Here are some points, one per row:
[  3  -9  32 -14  -3 -12 -74  44  32  15  41  36  33 -51 -16   2  -6  24
  17  -9  23 -51 -10 -21 -35 -11 -37  59 -28  18   1 -30]
[ 24  11 -29 -12  15 -33  33 -12  17  39 -33 -37  -3  77 -34  12 -10   1
   4 -37  30 -24  23 -35  37  -2  10 -13  14  46  34  12]
[-20   1  -2  28  -9 -64 -14  21 -77 -25 -20 -41 -25  56 -43 -23  -7  -9
   8  -5  -9   0 -18 -36   0  -1  38 -49  60 -20  44  37]
[  1 -55  14   6  18   3  29  41 -26  49 -23 -22  -5  21  33 -42  43  11
   0   0  36  26   4 -11 -20   9 -34   5 -32  19 -13   6]
[ 13 -58  12  -4 -11  -1  53  31 -65 -68  51 -31  49  10 -22 -81 -36  17
  -2   6   8  27   7  33  43  47  35  -1  -2  37  38  57]
[  -2  -25   22 -114   -4    9   76   66  -26  -65    8   28  104   49
  -55  -70  -63    7   66   -2   29   -8   -7   32   41    7    7   73
   49  -54  -21  -52]
[-12 -19   0  -1  59 -19  25 -15   7  17  -5 -34 -31 -14  52 -43  -7  27
 -51   3  10 -10 -31  -1   6  14 -13  -3  -8   1 -17  11]
[  32    6    8   -7  -47   -7   -8   -9  -11  -55  -41    3   12  -30
  -25   28  -15  -10  -24   37  -43   10   -3   20  -38   34   10   88
  -28 -108  -30  -25]
[-39  23  -9   1 -53 -12 -94   8 -38 -29 -27 -51  10 -11 -35  31  15 -14
  15   7  31 -35  -6 -19   6  19 -16  45  13  36  71  13]
[-27  22  17 -21  22 -22 -49  -7 -10 -50 -21 -16  23  -3 -21 -16 -11   6
  41  25  31   4 -28 -23   6 -22 -39  22   8  -7 -21 -28]
[-27 -63  36 -12  18   1  -1  21  20 -25  43  35  32 -12 -54 -40 -18  19
  19  -3 -14  17  45   3  62  23  45 -69   2  81  24  35]
[  47  -51   38   30  -51   94   13   -9  -36   46   26  -21   56   42
   -6 -120  -12  -63   50  -49   27    8    3   35   24  -35    5  -58
   -5   48  -16  -22]
[-66   4  21  -6  43 -33 -55  12  60 -30   3  12 -40 -10   7 -23  13  15
 -38  -6  94 -17   0  15  23  -4  -6   9  77  58  67  61]
[-50  -5  20  -9  16 -10 -39  26 -35 -46  45 -13   2   1   6 -60 -11   9
  -8 -17   7  19  17 -14  25  -7   6 -20 -13  26  26  21]
[  3  33   2   2 -13 -11  -9 -35  58  -2  -5  14 -44 -30  13   1  26  -7
  13  -4 -59  13   6 -10  25  12  23 -63 -60 -53 -20  12]
[-10 -19  -3 -12  16  24   6  39 -22  51  23 -18  12  33  15 -43  39 -18
 -54 -35 -58  14  51   1  43   6   3 -53 -87  38 -22  13]
[ 14  14  -8 -19  21  -2  32  18  27  20 -15  10 -16 -25  39  40   4  33
   7 -22  -7 -10   7  18   5   3  22  -3   1  14 -13  31]
[-18 -25  24 -11  27 -39 -17  55 -33 -42  34 -20  -8  15  -9 -42 -13  30
 -21 -27 -40 -22  -4 -23 -24   3  -4 -23 -42 -42 -49  24]
[-62 -35  13  25  28  47 -17  17  -4  48 -22  -6 -85 -27  47  20  61  16
 -46 -66  16  13  -2   3  23 -62 -54  -4 -36  45 -39 -76]
[ 13  14 -11  23  22  22  25 -93  39  85 -43 -23 -59 -11  47  68  12  24
  -6  29 -55  23   6  14  -1  29   9 -64 -65 -20 -31  16]
[-12   0 -12 -30  -3  -8  47   3  17 -51  29  27  95  53   5 -44 -40 -80
  14  44  19  -3   0 -34 -38  49   0  50 -26 -79  14  35]
[-100  -68   23  -21   21   36    9  -24   -5  -29  -17   25  -79  -39
   22  -31   59   -9  -56  -16   20   -2    3  -26   29    8   -7  -26
   10   49   14   17]
[ 39  32 -20  31  17  22  23  -7  46 -16 -49  37   4 -28 -29 114  10 -16
 -16   7  88 -30  21  30   5 -17  13  33 110 127  95  50]
[ 78  -9   2 -11 -48  46  24   6  43 -32   8  19  15  -9  31 -47 -37 -48
 -29  68 -32  16 -16  31  15  33  -9 -16 -18 -87 -31  27]
[-36   8   9  15  38 -37 -21 -45 -13   5 -50   7 -39 -31  20  77  39 -20
 -20 -24  -6   8  18  11  -8 -15 -10  47 -16  -2   1 -18]
[ 47 -53  -1   7 -36  63  60 -63  25 -12 -66  -2 -69  15   1 -24 -34 -25
  23 -15  -4  29  -5  19  40 -11  32 -63  33 -48 -10 -10]
[-22 -21  15  21 -38 -21 -24 -23 -44   3  -3 -35  -3 -55  33  37  25  42
 -38  -7   3  17 -33  35 -49 -25  -9  29  43 -38 -19  -4]
[ 64 -20 -10  26 -27 -16  58  13   3 -53  16 -13 -12  -9  62 -32 -13  38
  -9  -8  -8 -20  -5  42  -2  -9  35 -40 115 -18   7   9]
[-13  16  -9 -46 -14  24 -12 -45  29 -36 -62  25 -54 -54  -6  38  49  -4
  11  -8   3  17   3 -19  20 -12  23  17  10  14  -1  17]
[ 18  -6  10   5 -54  71 -42  63 -65  27  33  -4  12  -6 -60  70 -14  50
  24 -23   5  16  17   2   9 -26  29 -29  46  58  18   3]
[ 35 -23  14  45 -93   5 -24  60 -43   4  64 -16 -32   3  40 -48   5  23
 -30 -64  84  47  -2  -3  17 -50 -25 -66  28  70  21  65]
[ 78  -8  14 -30 -76  33 -10  30   5  46  24  35  58 -59 -32 109   0  86
 -16  -4   8 -27 -31   0 -56 -51   2  39  95 -49 -20 -62]
[-44  27  -2 -27  39 -18  -3  22  14  67   0  87 -66  38 -10  51  27 -45
  16 -39 -52  26  26 -13 -24 -10  -9   1 -93   5 -44 -36]
[ 31  13   6   7 -31 -28 -14 -25  40  -6 -26  43 -28 -59   9  31  23 -15
 -28  28 -44  -3   4  -4 -13  40  12  70 -35 -96   6 -26]
[-15  10  -4   0  26  -2 -14 -27  53  58  17 -11 -32  12  42 -22  38  30
 -13   6  32  -4  -8 -22 -16 -20 -27   2   7 -14  13   1]
[ 25 -12  -3  26  16 -20  55  16 -25 -45  37 -17  40 -21  12 -14 -54  35
  47  69  44 -43 -56 -11 -75   7 -31  25  53   2 -24   9]
[ 63  29 -45  43  43 -39  38  -6  14  74   0 -24  39 -35  10 -23  14  13
  -1  10 -37 -20  -6 -27 -43 -16  -8 -44 -27 -17 -24 -28]
[ 37  33  -3 -52 -14  -9  21  20 -20   3  61  -3 127  28  -8 -59 -77  11
  62 -19 -10  -6  12 -21  42  -3  19  25  10 -26  19 -47]
[-76  32 -38   7  83 -63  46  21  -4  21  12   8  -1   2  -5 -10  29 -58
  12  16 -16  10  25   7  35   6   0 -34   8  69  31  24]
[  9  21 -20  15 -17 -43 -20 -16   3  -7  -1 -18 -14 -11  24  64  13  22
 -25  30 -38  -4  -8   4  -8  23   0  41  -4 -11  -9  15]
[-23   6 -17   0  44 -57  13 -27  -1 -41  10  15   3 -22   1 -30  12 -11
 -29  25  11 -28 -49 -22 -77   2 -16  72  21 -84 -31 -58]
[ 29  22  -7  11 -28  46  -4 -79  44  15 -33  -1 -54  11  27 109 -19  35
  29  34 -51  53  10   0   2   3  14 -53 -45 -21 -36 -12]
[ 16  32 -21  35  31 -88 -51  30  14   3  22  -5  24   2  39 -87 -18  -3
 -18  -9  82  37 -12 -22   5 -25 -30  25  35  19   9  32]
[-38  19 -23  21  23 -32  -9 -21 -35  12   6 -22  -9 -25 -18  18  84  31
 -63  -4 -16  39  32  21 -30   3   9 -25  -8  60  27  26]
[-46  18   3 -21   2 -15 -37 -50   8 -64 -17  36 -71  -1 -38  89  16 -63
  20 -70 -43  -9  24  15  37  -5  28 -30 -19  63   2 -53]
[  8   4   4  15  37  53  60 -26  14  17  32 -24  62  55   7 -24 -76 -36
  52  27  65 -39 -24  34 -18   8 -16   9  -2  -7  28   8]
[  27   10    1  -27  -54   10  -11   -5   44  -39   15   60   27  -14
  -38   12  -38  -41   35   47  -60  -17  -45   22  -48   20   -4   48
  -23 -127  -59  -25]
[-19  40  -7  43  69 -29 -51 -11  12  88 -17  -9 -61  38 -17  -1  44   3
 -22  20   1  22   2  15 -14   8 -16   3 -34  17   7   7]
[  2  36 -12  15  35  -2 -32  13 -49 103 -16 -84 127  52 -21 -53 -22  22
  39  15 -37  17  16   8  27  39  23  -6 -40   1   2 -10]
[-26  16 -12 -18  20  -5 -10 -67  45  37 -35 -28 -13  23  33  -2  35  22
 -13  14 -29 -15   2 -34 -39  13  -6  27 -44 -50 -31  32]
[ -4  89 -32  59  34 -90 -17 -76 -35   4 -43 -61  -9  24   3  -2 -32  -2
  -7  39 -26 -12   8  -8  25  27 -13  12 -46 -39  25   1]
[-16 -61  -8 -29 -87  75  19  13 -27 -48   7  45   5  22 -49 -17   2 -66
  28  56 -26  38  30  29   1  74  55  -6   7  31  27  80]
[ 32 -26  -2 -12 -72  10  -8  34  24 -23  30  47 -16  11 -22  45 -13   0
 -12   4 -25 -22  -7 -45 -20  -6 -18   4 -10 -22   2 -31]
[ 19 -11  20 -12   7  51  10  76 -60 -63  40  52 -29  11 -50  16 -42 -19
  20  17  69 -59  -9   7 -11 -21 -21  42  87  24  30 -36]
[-25 -26  31 -31 -22  88  -2  34  -9 -36  41 -12  49   1  17  38 -49  -8
  -5  -1 -27 -26  -3  11  19 -33 -11 -16   1 -28 -41 -58]
[ 24  24 -28   3 -16   1  -9 -11  31  53 -37  -7  -2  19 -14  53  32  29
  26  26   9  -5  15  30   5   6 -32  39 -47  69  -2  35]
[ 40  23 -13   1 -37  11  26  10  28 -32 -21  48  -1 -47  13  26 -12 -36
  13 -46 -22   8  -4 -16  25 -12  10  24 -32 -18 -17 -41]
[ -24   19   -5   43   66   43   -2  -27    4   59  -31  -26  -32   22
   23  -23   31   -7  -12  -66   12   -3   -7  -26  -19  -64    4 -111
   35   66  -11  -51]
There is one direction along which these points spread out most. Take the direction at right angles to it along which they spread out most. Then take the direction at right angles to both along which they spread out most. Go by this last direction. How many in every 100 of the points above lie lower along it than each point below? Round to a whole number. More than half of the points above lie lower than the first one.
[-50  -5  20  -9  16 -10 -39  26 -35 -46  45 -13   2   1   6 -60 -11   9
  -8 -17   7  19  17 -14  25  -7   6 -20 -13  26  26  21] 34
[-13  16  -9 -46 -14  24 -12 -45  29 -36 -62  25 -54 -54  -6  38  49  -4
  11  -8   3  17   3 -19  20 -12  23  17  10  14  -1  17] 90
[-16 -61  -8 -29 -87  75  19  13 -27 -48   7  45   5  22 -49 -17   2 -66
  28  56 -26  38  30  29   1  74  55  -6   7  31  27  80] 57
[-27 -63  36 -12  18   1  -1  21  20 -25  43  35  32 -12 -54 -40 -18  19
  19  -3 -14  17  45   3  62  23  45 -69   2  81  24  35] 40
[-26  16 -12 -18  20  -5 -10 -67  45  37 -35 -28 -13  23  33  -2  35  22
 -13  14 -29 -15   2 -34 -39  13  -6  27 -44 -50 -31  32] 16
[-19  40  -7  43  69 -29 -51 -11  12  88 -17  -9 -61  38 -17  -1  44   3
 -22  20   1  22   2  15 -14   8 -16   3 -34  17   7   7] 29
[  8   4   4  15  37  53  60 -26  14  17  32 -24  62  55   7 -24 -76 -36
  52  27  65 -39 -24  34 -18   8 -16   9  -2  -7  28   8] 19
[-27  22  17 -21  22 -22 -49  -7 -10 -50 -21 -16  23  -3 -21 -16 -11   6
  41  25  31   4 -28 -23   6 -22 -39  22   8  -7 -21 -28] 55
[ 40  23 -13   1 -37  11  26  10  28 -32 -21  48  -1 -47  13  26 -12 -36
  13 -46 -22   8  -4 -16  25 -12  10  24 -32 -18 -17 -41] 74
[ -24   19   -5   43   66   43   -2  -27    4   59  -31  -26  -32   22
   23  -23   31   -7  -12  -66   12   -3   -7  -26  -19  -64    4 -111
   35   66  -11  -51] 33
[-22 -21  15  21 -38 -21 -24 -23 -44   3  -3 -35  -3 -55  33  37  25  42
 -38  -7   3  17 -33  35 -49 -25  -9  29  43 -38 -19  -4] 84
[-36   8   9  15  38 -37 -21 -45 -13   5 -50   7 -39 -31  20  77  39 -20
 -20 -24  -6   8  18  11  -8 -15 -10  47 -16  -2   1 -18] 79
